(in the rows, 128 means zero)
A single turn carries every row of the set below to another of its rows. Some are shown first; where does it send the rows asked next?
W: [ 95 112 149 123 144 127 112 134 131 123 149  95 143 150 133 126 107 160
 132 127 139 121 130 138 133 133 120 123 156 105 120 126 106]
E: [149 136 123 132 129 138 135 138 107 134  98 117  99 145 100 139 127 122
 130 145 115 143 124 110 101 153  88 175 107 128 115 134 115]
D: [ 85 111 131 134 141 153 132 106 132 130 143  98 116 134 124 126 106 148
 137 120 124 129 127 150 105 114 110 128 136 108 119 111 129]
Y: [100 118 157 122 133 129 127 145 128 115 132 104 144 134 133 113  99 157
 129 126 131 114 133 132 115 120 127 114 160 112 127 133  98]
C: [140 138 133 116 143 131 116 120 135 124 153 133 126 125 123 139 102 156
 104  92 119  97 107 129 108 137 119 145 146  98 130 139 161]
L: [ 97 122 127 144 131 144 150 123 129 105 121 114 127 116 132 130  94 143
 122 108 117 104 135 141  94 100 122 126 156 137 125 140 115]
K: [153 141 118 139 132 136 138 138 101 124  90 122 101 145 108 153 123 123
 121 147 117 133 127 113 103 149  95 173 112 139 115 143 110]
N: [150 131 117 141 136 138 139 140 101 133  91 120 106 145 103 145 124 120
 117 140 121 134 129 110 103 169  87 176 114 126 119 135 115]
G: [152 142 121 129 138 136 135 147 108 128  92 124  94 141  97 139 119 140
 129 141 110 138 123 104 107 148  81 175 109 116 123 136 102]
M: [110 118 150 125 142 116 117 138 134 108 145 106 145 143 136 120 104 154
 129 109 130 105 133 131 129 128 116 130 164 121 131 143 103]
H: [132 141 136 119 134 145 131 128 130 122 127 139 124 114 125 132  96 152
  97 110 121  99 101 131  95 129 139 128 150 100 125 139 155]
B: [125 137 134 118 145 149 117 118 133 136 146 128 118 129 124 143 105 160
 104 120 125 111  96 138 106 131 138 134 140  90 116 126 163]
A: [152 141 115 138 143 136 133 146 102 125  88 122 101 148 101 156 118 142
 122 147 116 131 127 109 116 149  94 181 115 128 116 136 100]
J: [106 108 122 147 151 133 129 106 135 110 146 109 136 136 123 128 104 134
 118  79 128 105 137 139 116 134  94 145 157 125 126 132 126]
R: [149 134 112 137 142 135 136 149 100 134  88 121 101 145  98 140 114 131
 115 138 122 135 125 107 111 163  88 177 116 113 120 131 104]

W turns into Y
R turns into G
D turns into L
Now find these:
C turns into B
N turns into E

A single turn carries every row of the set below to another of its rows. Some are shown first; where does it send the rows asked next?
vop: [149 113 151 144 131 122 107  97 137 133 116 141 138 135 147 148 114 129
 105 128 102 153 130 123]
vanuk: [142 139 150 103 118 142 129 114  99 145 133 143 141 117  97 111 111 139
 112 115 143 111 108 141]
Zepas: [132 121 166 116 129 106 134 154 146 134 119  90 126 129 130 107 134 137
 143 128 126 147 139 138]
leped: [117 118 156 150 111 121 146 118 124 126 113  94 137 122 109  92 105 105
 100 131 114 111 107 116]
tup: [142 148 155 122 154 110 129 142 134 141 126 106 154 101 121 103 126 124
 128 122 137 152 145 130]
rok: [132 136 153 106 121 141 112 127 113 140 122 131 112 124 119  94 106 120
 128 129 148 124  95 150]
Fevu: [148 128 137 142 116 115 152 106 129 142 159 141 146 146 124 133 149 156
 119 131 138 109 128 129]
Puf: [144 125 163 109 134 101 155 135 136 136 135 108 152 119 103 120 138 155
 126 117 126 135 152 129]
Movun: [120 112 152 146 106 111 161 113 133 115 116 101 134 122 104  99  99 110
 102 129 119 107 109 121]
vabul: [139 116 156  95  97 136 141 124 115 131 123 130 115 135 110 113 114 146
 126 121 140 110 101 154]
Viril: [155 109 146 140 126 115 124  94 141 125 114 146 136 133 143 154 111 134
 105 123 104 150 134 128]
zur: [138 128 141 149  99 122 133 129 139 141 125 123 120 155 163 123 146 135
 139 140 136 122 118 147]
Kana: [152 155 123 155 139 119 131 109 133 141 140 143 144 123 147 113 127 114
 129 138 155 128 119 139]
vepof: [150 103 151 142 132 115 113  95 144 126 119 141 125 139 143 149 111 132
 111 133 105 150 127 124]
fupe: [125 124 151 147 106 119 161 117 122 122 106 104 146 110 107 100 101 106
  95 125 116 109 116 122]

vepof turns into vop
tup turns into Puf
Now find these:
fupe turns into Movun
Fevu turns into zur
rok turns into vanuk

A single turn carries every row of the set below to another of its rows. Some are shown first; where does it send the rows asked next?
Feriz: [146 142 163 152 136 106 132 120 121 113 125 116 135 100 121 153 143 172
 158 150 111 139 145 119 130 140 100 105 116 134 107 104 137 126 139  91
 148]
Bul: [152 133 159 155 116 124 153 156 143 148 138 123 115 102 119 132  94 168
 148 128 102 146 124 133 126 131 127 117 140 141 112  97 142 136 119 123
 139]
Poze: [115 133 144 119 103 118 127 136 133 106 123 108 120  99  96 139 111 146
 175 145 103 143 126 125 135 165 148 115 120 165 136 111  99 124 120 127
 135]
zozu: [150 177 140 127 106 118 140 116 128 113 132 117 139 117 116  92 119 154
 131 134 139 170 142 115 107 134  93  99 163 123 135 154 123 128 120  94
 144]
fef: [125 156 159 140 135 125 162 140 150 131 138 144 115  99 110 123 125 155
 143 135  88 151 168 101 116 164 112 116 143 137 108 112 126 145 134 108
 140]
biz: [129 113 141 125 116 135 145 151 159 148 129 107 148 113 122  88 120 164
 135 156 131 150 143 137 136 148 151 112 137 146 121 108 137 116 120 109
 113]
nasut: [128 157 106 130 117 107 155 109 153  96 146 111 128  86 122 118 126 160
 154 124 122 162 153 127 138 187 130  97 136 132 137 144 114 159 139 114
 154]
favov: [140 161 117 144 117 150 159 121 128 115 130 132 152  93 123 124 100 164
 131 135 139 148 163 116 176 154 112 101 150 128 135 134  99 109 137 102
 134]
rebe: [123 133 145 136 119 120 127 142 131 121 149 103 145 116 127 110 103 151
 171 124 177 143 156 128 157 147 111 112 135 140 126 122 176 127 127 105
 144]
Pofik: [138 160 167 165 126 110 126 164 129 145 132 100 121 116 135 132 104 155
 166 107 134 136 136 113 137 133 132 125 146 138 110 126 148 151 125  91
 119]
seb: [160 134 156 189 110 118 103 119 123 125 131 109 128 109 121 155 111 156
 162 133 144 144 125 125 125 147 116 110 138 145 123 143 127 133 123  75
 119]
tage: [153 158 127 150 141 173 131 117 131 120 128 119 128  90 116 105 121 185
 163 132 145 159 134  98 131 166 127  90 116 149 147 141 105 144 120 120
 130]
zik: [132 149 118 150 111 119 140 125 134 116 149 109 145  75 130 113 129 138
 138 125 127 163 135 119 137 193 123  82 153 141 144 163 108 116 109 121
 138]
mipu: [127 157 122 147 117 120 148 131 116  90 136 110 151 144 109 130 115 164
 177 141 137 159 141 114 135 179 127 106 141 116 122 117  82 134 126 116
 136]
fotok: [137 134 179 150 119 124 128 149 137 142 140 125 128 106 133 101  93 163
 160 118 112 146 145 125 141 156 137 114 129 154  95 110 145 131 100  92
 116]
napu: [135 145 121 115 114 119 106 164 140 121 133 108 137  67 113 146 114 145
 150 149 133 132 122 136 123 156 116 100 136 151 157 112 121 128 135  99
 125]
deve: [130 131 141 127 135 134 114 140 134 112 133 106 122 104 129 119 120 172
 136 135 162 134 123 108 131 195 118  95 134  96 141 126 101 127 129  93
 135]
Kob: [146 140 142 159 119 128 126 100 120 115 138  80 157  89 124 128 128 159
 144 141 136 129 140 130 132 190 144 108 138 144 145 161  96 139 126 126
 136]
lika: [125 148 144 133 115 122 142  78 140  99 142 132 138 138 107  86 114 162
 152 144 138 146 142 124 118 150 118 105 139 117 134 133 135 139 123  81
 143]
dud: [132 141 143 174 118 121 137 160 133 128 137 121 145 100 132 134 117 154
 169 138 128 134 132 125 130 134 126 109 137 139 111  87 173 141 126  97
 127]
vis: [136 177 122 131 130 125 123 146 134 121 141 121 147 100 116 135 107 154
 183 133 137 120 144 117 127 160 126 118 129 181 161 146 131 157 114  98
 128]
pev: [126 146 132 138 154 110 123 103 131 101 151 104 151  90 128 122 138 170
 154 136 117 144 140 150 151 175 124 103 133 117 148 142 106 138 150 109
 133]
gusu: [129 144 150 174 108 144 124 140 149 138 150 142 120 104 115 120  98 142
 146 124 119 156 147 109 114 179 123 111 164 150 114 147 126 143 113  86
 103]
Zif: [129 145 158 134 128 126 118 148 140 133 133 108 118 139 117 103 106 167
 160 122 153 170 132 144 147 138 150 135 143 146 115 149 132 134 126 133
 128]
vegoz: [119 143 164 142 123 143 125  89 125 120 140 107 131 120  92 102 123 159
 136 147 130 145 115 116 120 135 116 110 156 105 138 142 119 130 149 115
 130]
Gofot: [102 155 149 112 122 119 130 136 131 119 140 130 130 106 118 134  99 150
 152 123 111 115 143 120 170 164 128 124 137 162 143 153 120 110 114 101
 128]
duk: [141 152 158 150  99 145 125 104 122 112 120 106 157  93 105  81 130 139
 140 162 149 157 145 101 107 147 119 103 151 132 131 129 125 131 132 107
 133]
notiz: [146 135 129 132 123 122 164 156 138 150 146  76 144 120 109 116 117 163
 168 135 136 152 138 115 122 123 108 102 142 143 143 114 147 132 126 130
 137]

biz turns into Zif
Poze turns into Gofot
Now find these:
zik turns into Kob
seb turns into Feriz
vegoz turns into lika
dud turns into Bul
tage turns into deve

A single turn carries every row of the set below to another of its rows. Some are shown first; where does it send the rows asked next?
laru: [145 145 124 154 161 141 141 134 125 129 139 142 125 128 100 136 117 152
 149 132 118 145 128 125 119 114 131 114 114 136 145 146 126 129 126 120
 171  85]
Ziz: [121 151 129 159 132 141 141 154 121 131 133 151 135 131 116 117 119 162
 150 116 109 138 119 124 128 135 147 138 119 133 148 135 130 128 116 140
 167  88]
bim: [122 123 132 108 108 131 141 122 135 129  93 107 141 125 148 126 118 121
 115 119 140 123 120 119 133 131 135 132 150 131 112 153 108 154 115 149
 117 150]
rom: [149 140 116 154 158 133 129 141 120 128 139 143 138 119 108 130 131 164
 152 120 122 137 126 121 140 126 151 125 106 134 133 136 118 119 119 128
 172 106]
mazo: [124 138 119 146 149 135 143 139 104 136 141 144 127 114 113 124 121 136
 140 122 113 130  98 125 142 142 146 148 123 136 141 156 116 128 108 129
 165 108]
vegil: [131 134 146 109 139 153 148 125 142 147 120 137 123 126 136 169 133 121
 147 160 153 104 109 140  94 115 127 119 126 106 109  96 124 146 125 124
 139 118]
Bol: [126 125 133 137 117 148 116 147 140 127 140 127 115 131 141 145 110 101
 133 147 111 100 155 137 101  99 137 113 108 120 129  92 116 154 116 136
 114 116]
demev: [109 121 135 112 111 155 144 138 153 121  85 106 131 128 131 139 119 120
 126 120 133 132 129 137 106 108 115 131 167 108 122 146 130 160 135 160
 123 115]
nef: [133 120 117 142 103 130 111 115 141 129 102 111 130 139 124  95 114 139
 133  94 107 127 144 134  97 133 138 138 136 133 123 133 131 162 137 147
 115 128]
Kozu: [117 131 150 104 127 146 128 125 145 155 123 132 112 120 149 159 130 109
 148 149 146 107 115 135 106 111 132 118 123 108 111  92 129 141 130 115
 125 122]
Tilek: [111 126 116 107 121 143 115 143 146 139 142 130 136 126 117 152 131 114
 139 131 145 102 147 139 127 126 134 119 115 124 115  94 116 160 101 114
 129 157]
bedog: [135 127 112 143 170 143 142 125 106 132 137 142 121 117 106 134 138 137
 148 125 124 140 107 119 132 120 138 130 119 124 136 151 120 121 127 122
 174  97]
Lek: [143 132 135 155 119 156 118 139 146 120 129 145 113 129 140 150 111 113
 146 146 108  94 157 146  99 108 148 124 117 118 126  94 114 147 110 135
 124 115]
tupos: [126 121 117 112 132 134 129 106 130 133  96  93 138 130 123 133 110 125
 119 116 127 136 127 127 131 144 131 139 141 137 106 154 122 151 126 131
 108 149]
gosib: [124 126 133 133  82 131 124 139 154 128  95 122 131 129 137 105 108 138
 128 101 128 114 145 138  99 121 136 124 152 129 132 137 125 165 129 148
 123 136]
Vafis: [126 120 111 117 128 150 130 137 133 139 138 146 135 128 111 155 123 110
 145 139 141 102 143 132 131 129 143 128 113 118 115 105 100 160  96 115
 137 169]
makiv: [111 148 127 138 154 154 159 146 115 128 133 136 129 129 110 143 112 145
 143 138 121 146 109 123 129 130 134 129 132 126 151 158 135 127 116 126
 170  84]
mif: [118 121 126 117 126 158 132 119 144 125  87  98 136 143 129 136 118 144
 133 120 127 149 140 131 103 120 125 132 152 108 118 137 152 152 148 148
 118 104]

Vafis turns into Lek
tupos turns into nef
Now find these:
demev turns into bim
Ziz turns into makiv
Kozu turns into Tilek
rom turns into laru

